Each path below is one point turned by a fixed rotation once a step. After each direction that follows a path, write how fast that rotation turns it, in degrees each step (0 if it stays still).
Each turn is a multiple of 5 degrees from 10 to 175, or 0.
Each row of a path follows its step; steps can be skipped.
Rotation 1:
step 0: -.16, .09, -.02, .35, -.07, -.11, -.28, -.20, .27, -.34, .04, -.27, -.21, .10, .01, -.34, -.09, .12, -.10, .13, -.10, -.06, .14, -.10, -.12, .26, -.17, .03, .28, .27, .36, .00, .14, .42, .08, -.19, .02, .28
step 1: .31, -.16, .13, .04, -.14, -.07, .02, .03, .19, .38, .29, -.03, .11, .11, -.48, .05, .11, .28, -.39, .19, -.05, .10, .04, -.13, -.26, -.07, .00, -.08, .02, -.22, .03, -.06, .15, .33, .27, .27, .16, .29
step 2: .11, .08, .01, .16, .00, -.08, .06, .18, -.17, .06, -.33, -.72, -.05, -.13, .09, .24, -.03, .16, .22, -.08, -.08, .03, .06, -.23, -.08, .17, .13, .07, .15, -.07, .11, .28, .27, .02, .45, -.01, .21, .16
step 3: -.01, .27, .16, -.02, .23, -.20, .12, .17, .29, .10, -.06, .09, -.06, .16, -.13, -.27, .15, .30, .25, .48, .24, -.07, .08, -.03, .22, .11, .44, .18, -.02, -.14, -.20, .00, .10, .16, .04, -.06, .42, .09
step 4: -.10, .19, .24, .08, .17, .20, .05, -.09, -.14, .19, .31, -.09, .12, -.14, .05, .06, -.48, .61, .28, .01, -.05, -.15, -.03, .26, -.14, .03, .05, -.11, -.20, .23, .09, -.11, .16, .10, .31, -.23, -.04, .11
step 5: .03, .01, .18, .32, -.39, .10, .04, .09, .13, .05, -.04, -.06, -.43, -.12, -.29, -.09, -.13, -.22, .09, -.10, .02, -.07, -.02, .15, .01, -.15, .34, .13, .05, .14, .01, -.24, .26, .56, -.02, -.36, .19, -.06
step 6: .11, -.31, .46, -.34, -.16, .07, -.05, .17, .05, .05, .30, .08, -.20, .09, .02, .12, .14, .31, .26, -.02, -.38, .16, -.06, -.07, -.03, -.07, .25, .26, -.02, .03, .24, -.04, .25, .13, .29, .35, -.11, -.10
step 7: -.18, .32, -.11, .15, .01, .00, .15, .24, -.11, -.12, -.14, -.30, .17, -.07, .23, .02, .41, .09, .24, -.19, -.32, .07, .11, .13, -.04, -.34, .40, -.28, -.03, .04, .17, -.06, .29, .27, -.17, .14, .19, .09
step 8: -.41, .25, .12, .14, -.25, .16, .26, .15, .35, .07, .08, .09, .03, -.14, -.03, -.07, .03, .29, .19, .16, -.01, .33, -.10, -.23, .22, .10, .01, .25, -.45, .10, -.31, .08, .03, .22, -.11, .27, -.17, .05
step 9: -.29, .14, -.13, -.12, -.18, .18, .20, -.10, .21, -.03, .00, .19, .06, -.38, -.02, -.07, -.05, .04, -.07, .00, -.35, -.10, .52, .11, -.27, -.08, .11, -.09, -.33, .25, .28, .16, .19, -.09, .35, -.24, .07, -.12
step 10: -.45, .32, .25, .21, -.30, -.21, -.08, -.13, -.02, .08, .10, .11, -.41, -.07, -.47, .05, .28, -.07, .13, -.13, -.12, .23, .03, -.30, -.14, .04, .03, -.10, .14, .07, .08, -.38, -.16, -.05, .10, .03, .10, -.05
step 11: -.08, .01, -.29, .11, -.23, -.26, -.21, .40, .13, -.23, .22, .17, .13, -.01, .07, .11, .09, .17, .02, -.04, -.03, -.20, .11, -.22, -.16, -.03, -.03, .19, -.05, .05, .17, -.31, .49, -.18, .41, .29, -.17, .09
.07, -.04, .08, -.07, -.09, -.01, -.01, -.06, -.01, .12, -.09, -.03, -.11, -.08, -.06, .06, .05, -.12, -.04, -.05, -.06, .04, .03, -.01, -.02, -.01, .00, .03, .00, -.13, .06, .04, -.02, -.03, .14, -.01, .05, -.12 | 90
-.06, .11, .06, -.01, .08, .02, .06, -.04, .07, -.05, -.03, .04, -.05, -.06, -.03, -.08, -.12, .05, .02, .03, -.03, .02, .05, .04, .04, -.06, -.07, .00, -.08, -.03, -.09, -.04, -.07, -.10, .06, -.20, .01, -.05 | 70
.15, .01, .08, .06, .05, -.12, .06, .04, -.01, .09, -.08, .02, -.05, .04, -.02, .02, -.09, .12, .00, -.02, .04, -.05, .01, .02, .01, -.03, .04, .05, .03, -.05, .13, .11, -.04, .04, -.07, -.08, -.06, .11 | 25
-.16, .05, -.14, -.05, -.02, -.01, .03, -.01, -.09, .03, -.02, -.04, .00, .06, -.14, -.03, -.02, .08, -.09, .01, .06, -.06, .05, -.11, -.10, .04, .00, .09, .07, -.11, .00, .03, .02, -.06, .04, -.02, .00, .05 | 40
-.03, .00, -.05, .04, .02, -.05, .14, -.03, .04, .06, -.03, .06, -.10, -.06, -.09, -.13, .08, -.01, -.04, .03, .04, .06, -.09, .06, .08, -.01, .02, -.09, .19, .03, -.04, .01, .06, .03, -.05, .02, .00, -.05 | 155
Rotation 2:
step 0: .06, -.06, .02, .22, .14, -.22, -.02, .11, .20, -.01, -.29, .19, -.02, .05, -.09, -.09, .38, .42, .18, -.26, .34, -.17, -.04, -.40, -.15, -.24, -.11, .06, .01, .11, -.22, -.01, .04, -.05, -.04, -.06, .02, .06
step 1: -.31, -.28, -.04, .14, -.21, -.23, .11, .42, -.18, -.25, .12, .21, -.08, -.05, .16, -.03, .24, .08, .38, -.10, .24, .29, .11, -.05, .09, .14, .02, -.06, .13, .01, -.16, .11, -.02, .23, -.05, .07, -.10, -.01
step 2: -.18, -.27, .00, -.16, .06, .22, -.13, .25, -.11, .10, -.06, -.05, -.05, -.18, .08, -.09, .08, -.08, .17, -.16, .23, -.04, .16, -.11, -.24, -.03, -.13, .31, -.17, -.08, -.33, -.18, .11, -.01, -.06, -.11, -.52, .26
step 3: -.13, -.04, -.04, .21, .01, .20, .16, .19, .22, .09, -.02, -.07, .01, -.25, -.30, .02, -.05, -.06, .00, -.18, .40, .39, .10, .01, .03, .19, -.37, .14, .02, -.15, .05, -.26, -.10, .21, -.17, .27, .05, .13
step 4: .19, -.24, .14, -.09, -.19, -.10, -.26, .21, -.07, .09, .13, -.09, -.04, -.11, -.39, -.04, -.08, -.14, .19, .13, .21, .11, .16, .58, -.05, -.23, -.03, .06, -.14, .04, -.13, -.19, -.02, -.03, -.27, .03, -.01, .06
step 5: .19, .17, .24, .13, .07, .03, -.37, -.20, .22, .05, -.04, .10, -.31, -.20, -.33, .04, -.03, -.12, .08, -.14, .55, -.05, -.10, -.02, -.14, .11, -.02, .05, -.25, .08, -.21, -.02, .00, .12, .17, -.05, .16, -.10
step 6: .20, -.35, .18, .31, -.18, -.16, -.13, -.01, .04, -.05, -.12, .03, .03, -.06, -.03, .08, .18, -.01, .06, -.01, .25, .02, -.42, .23, .02, -.25, .01, -.15, .22, -.04, -.11, .19, -.24, .43, .10, .01, .11, .18
step 7: -.08, -.13, .14, -.20, .03, -.31, -.01, -.03, .09, -.01, -.31, .29, -.05, -.06, .28, .00, .09, -.36, .29, -.41, .13, -.20, -.09, .11, -.38, -.05, .19, .01, .00, .05, -.26, .01, .01, .11, -.11, .02, .04, -.05
step 8: -.20, -.08, .14, -.06, -.09, .36, .37, .13, .17, .00, .00, .21, -.05, -.23, .24, .00, .10, -.02, .28, -.12, .16, -.11, -.35, -.16, .16, -.10, -.09, -.15, -.28, -.08, -.23, -.02, -.14, .22, .00, .27, .06, .20
step 9: .02, -.23, -.08, -.04, -.25, .16, .04, .21, .13, .03, -.25, .14, .03, -.19, .07, -.26, .15, .22, .22, -.28, -.08, -.03, .05, .09, -.04, -.39, -.31, .21, .10, .21, -.07, -.24, .05, -.03, -.42, .06, .08, -.08
step 10: -.12, .33, -.07, .03, -.08, -.23, .20, .27, .02, -.05, .10, -.10, -.24, .03, -.16, -.09, .03, .19, .52, -.21, .40, .10, .17, -.05, .11, -.15, -.17, .01, -.31, .06, -.21, -.10, .00, -.07, -.06, .00, .07, -.11
step 11: -.06, -.29, .08, .16, -.16, .00, -.30, .28, -.19, .14, .15, .14, -.15, -.15, -.27, -.09, .15, .47, .11, .17, .39, -.01, -.03, -.18, .00, -.10, .00, .28, .08, .16, -.14, -.01, -.01, .05, .05, .04, -.18, .13
.15, .02, .01, -.03, -.02, .01, .05, .04, .15, .04, .08, -.02, -.11, -.08, .05, -.01, -.06, -.01, -.07, -.05, .03, -.01, .06, .03, .14, -.09, .03, -.04, .04, -.01, .04, -.08, .01, -.09, -.06, .09, -.10, -.06 | 65
.12, -.09, -.06, -.02, -.09, -.14, -.02, -.01, .08, .03, .00, .01, -.02, .03, -.05, .04, -.03, .11, -.08, .05, .12, -.02, .00, -.08, -.06, .02, .12, -.07, .00, -.02, -.06, .12, -.01, .00, .06, -.09, .05, -.06 | 60
.05, .09, .08, -.08, -.04, .10, -.02, .07, -.11, .00, .04, -.06, -.06, -.14, -.02, .02, .02, -.03, -.02, .04, .01, -.15, -.04, -.16, -.05, .04, .03, .06, -.04, -.05, -.06, .00, -.08, -.05, .09, .04, .00, -.01 | 125
.14, .01, .02, .03, .15, -.11, -.06, .08, -.08, .04, .02, .11, .02, -.04, .02, -.02, .02, .09, .04, -.11, -.04, -.02, -.07, .06, .09, .11, -.03, .01, -.01, -.01, .04, .03, -.07, .02, .09, -.06, -.07, .00 | 65
-.07, .05, -.01, .02, .04, -.03, .01, -.09, .04, -.09, -.04, .04, -.08, .04, -.04, -.04, -.01, .12, -.10, .06, .07, -.02, -.07, -.02, .04, .10, -.04, -.03, -.03, .02, -.02, .01, -.15, -.01, -.08, .16, -.05, .12 | 140
.04, .06, .00, -.11, .06, -.02, .04, -.06, .09, -.05, -.09, .08, -.04, -.06, .07, .07, .08, .00, .02, .06, -.09, -.07, .03, .05, .04, -.09, .06, -.03, .04, .06, -.06, -.06, -.07, .15, .09, .00, .11, .04 | 40
Rotation 3:
step 0: .13, .05, .10, .09, .27, -.12, -.48, .21, -.16, .27, .42, .07, .03, -.12, -.03, -.03, .15, .07, .23, .05, .13, .00, -.15, .33, .09, .11, .41, .31, .14, -.01, -.40, .09, -.22, .04, -.02, .27, -.10, -.10
step 1: -.09, -.18, -.14, -.06, -.08, -.24, -.36, -.17, -.25, -.18, .03, .18, -.09, -.16, -.13, -.37, .18, .13, .28, -.11, .04, -.12, -.22, .00, .10, -.30, .19, .34, -.27, -.31, .22, .26, -.02, .24, -.26, -.01, .24, .19
step 2: .11, -.08, -.02, -.11, -.21, .51, .04, -.05, -.20, .17, .17, .04, .11, -.12, .18, -.08, -.07, -.14, -.15, -.30, -.15, .12, -.09, -.20, .26, .06, .01, .16, .06, -.36, -.05, .05, -.04, .46, -.19, -.37, -.02, .45
step 3: .07, -.01, .07, -.17, -.11, -.03, .22, .52, .14, -.16, -.02, -.06, -.32, .15, .45, -.07, -.09, -.09, -.33, -.01, -.12, .20, -.10, -.09, .36, .01, .34, .11, -.10, .27, .16, .00, -.03, -.08, .06, .00, .05, .47
step 4: -.42, -.12, -.07, -.01, .02, .00, .24, .27, -.14, -.02, -.03, .33, .07, -.05, -.06, .27, .29, -.04, .05, .08, -.16, .20, .02, -.02, .04, -.32, .38, -.04, .01, .34, -.35, .16, -.14, -.08, .39, -.15, -.30, .12
step 5: -.07, -.10, .05, -.18, .44, -.16, .14, -.19, .08, .22, .00, .02, .10, .14, .06, -.28, .03, .08, .14, -.03, .04, -.23, .21, -.37, -.26, -.49, .18, -.25, -.04, -.15, -.09, .24, -.32, -.06, .19, .31, -.12, .27
step 6: -.13, -.24, -.06, -.02, -.18, .52, .17, -.26, -.09, -.07, .02, -.20, -.03, .36, .00, -.10, -.15, .10, -.03, -.16, .07, -.34, -.27, .00, -.26, -.25, .20, -.02, -.05, -.15, .01, -.25, -.33, -.11, -.31, .13, -.31, -.14
step 7: -.03, -.04, .02, -.06, .08, -.12, .13, -.15, .13, .00, -.01, .11, -.06, .36, .28, -.11, -.20, .06, -.01, .15, .02, .25, .28, .30, -.08, .09, .19, .15, .23, -.09, -.03, -.54, -.39, -.10, -.41, -.38, .14, -.04
step 8: -.13, -.26, -.08, -.19, .08, -.10, -.18, .26, -.14, .23, .11, -.37, .08, -.16, -.03, .01, -.16, -.02, .15, .21, .20, .31, .04, .28, -.02, .25, .23, .49, .16, .00, -.12, .25, -.20, -.47, -.02, -.14, -.02, -.11
step 9: .06, .05, -.01, -.24, .15, -.25, -.23, -.33, -.21, -.09, -.02, -.18, -.15, .03, -.19, -.34, .29, .13, .02, .01, .11, .07, -.02, .11, -.04, -.33, -.17, .45, -.26, .00, -.04, .31, .09, -.09, .18, -.48, -.08, .16
step 10: .21, -.07, .19, -.09, .14, .21, -.03, -.13, -.06, .11, .39, -.11, .17, -.08, .08, .09, -.06, -.23, -.29, -.03, -.14, -.24, -.11, -.26, .22, -.04, -.11, .16, -.62, -.30, -.38, -.04, .03, .01, -.08, -.31, -.07, .11
step 11: .10, .17, .34, -.03, .12, .12, .28, .28, -.04, -.18, .11, .37, -.25, -.08, .15, -.24, .08, -.28, -.36, -.12, -.21, -.11, -.14, .05, .28, -.14, .02, .40, -.12, .14, .06, -.27, -.11, -.29, -.17, .24, .20, .02
-.03, .07, .08, .03, -.02, -.09, .01, .03, .03, .00, -.08, -.17, .05, -.01, .00, .15, .12, -.04, -.05, -.02, .00, .02, -.10, -.01, -.01, -.12, -.01, .06, .07, -.09, -.03, -.04, -.10, .04, -.04, .02, .07, .03 | 0
-.01, -.05, .06, .08, .11, -.01, -.02, -.02, .04, .04, .05, -.05, .03, -.15, -.04, .03, .03, .09, .03, -.06, -.07, -.05, .05, .03, -.08, -.05, .16, .01, .05, .14, .11, .05, .07, -.02, -.01, -.09, .06, .00 | 90
-.01, .06, -.03, .01, -.09, -.05, -.03, -.05, -.01, .16, .05, -.05, -.06, -.06, -.12, -.10, .00, .01, .00, .15, .01, .07, -.06, .07, -.03, -.11, .06, -.10, -.07, .00, -.07, .03, .00, .02, .13, .04, .06, .01 | 85
.07, .00, -.05, .01, -.08, -.04, -.05, .09, .06, -.09, -.06, -.06, -.08, .11, -.06, -.07, .08, .03, -.01, -.06, .02, -.05, -.11, .11, -.10, -.02, .05, .05, -.06, .13, -.01, -.01, .07, .03, -.05, .02, -.12, .02 | 130
.09, -.02, .09, .07, -.06, .07, -.10, -.01, .01, -.10, .05, .00, .05, .04, .01, -.05, .05, -.17, -.02, .09, .05, -.01, .10, .02, .01, -.02, .07, .14, -.01, -.04, .00, .09, .06, .07, .05, -.03, .08, -.07 | 40
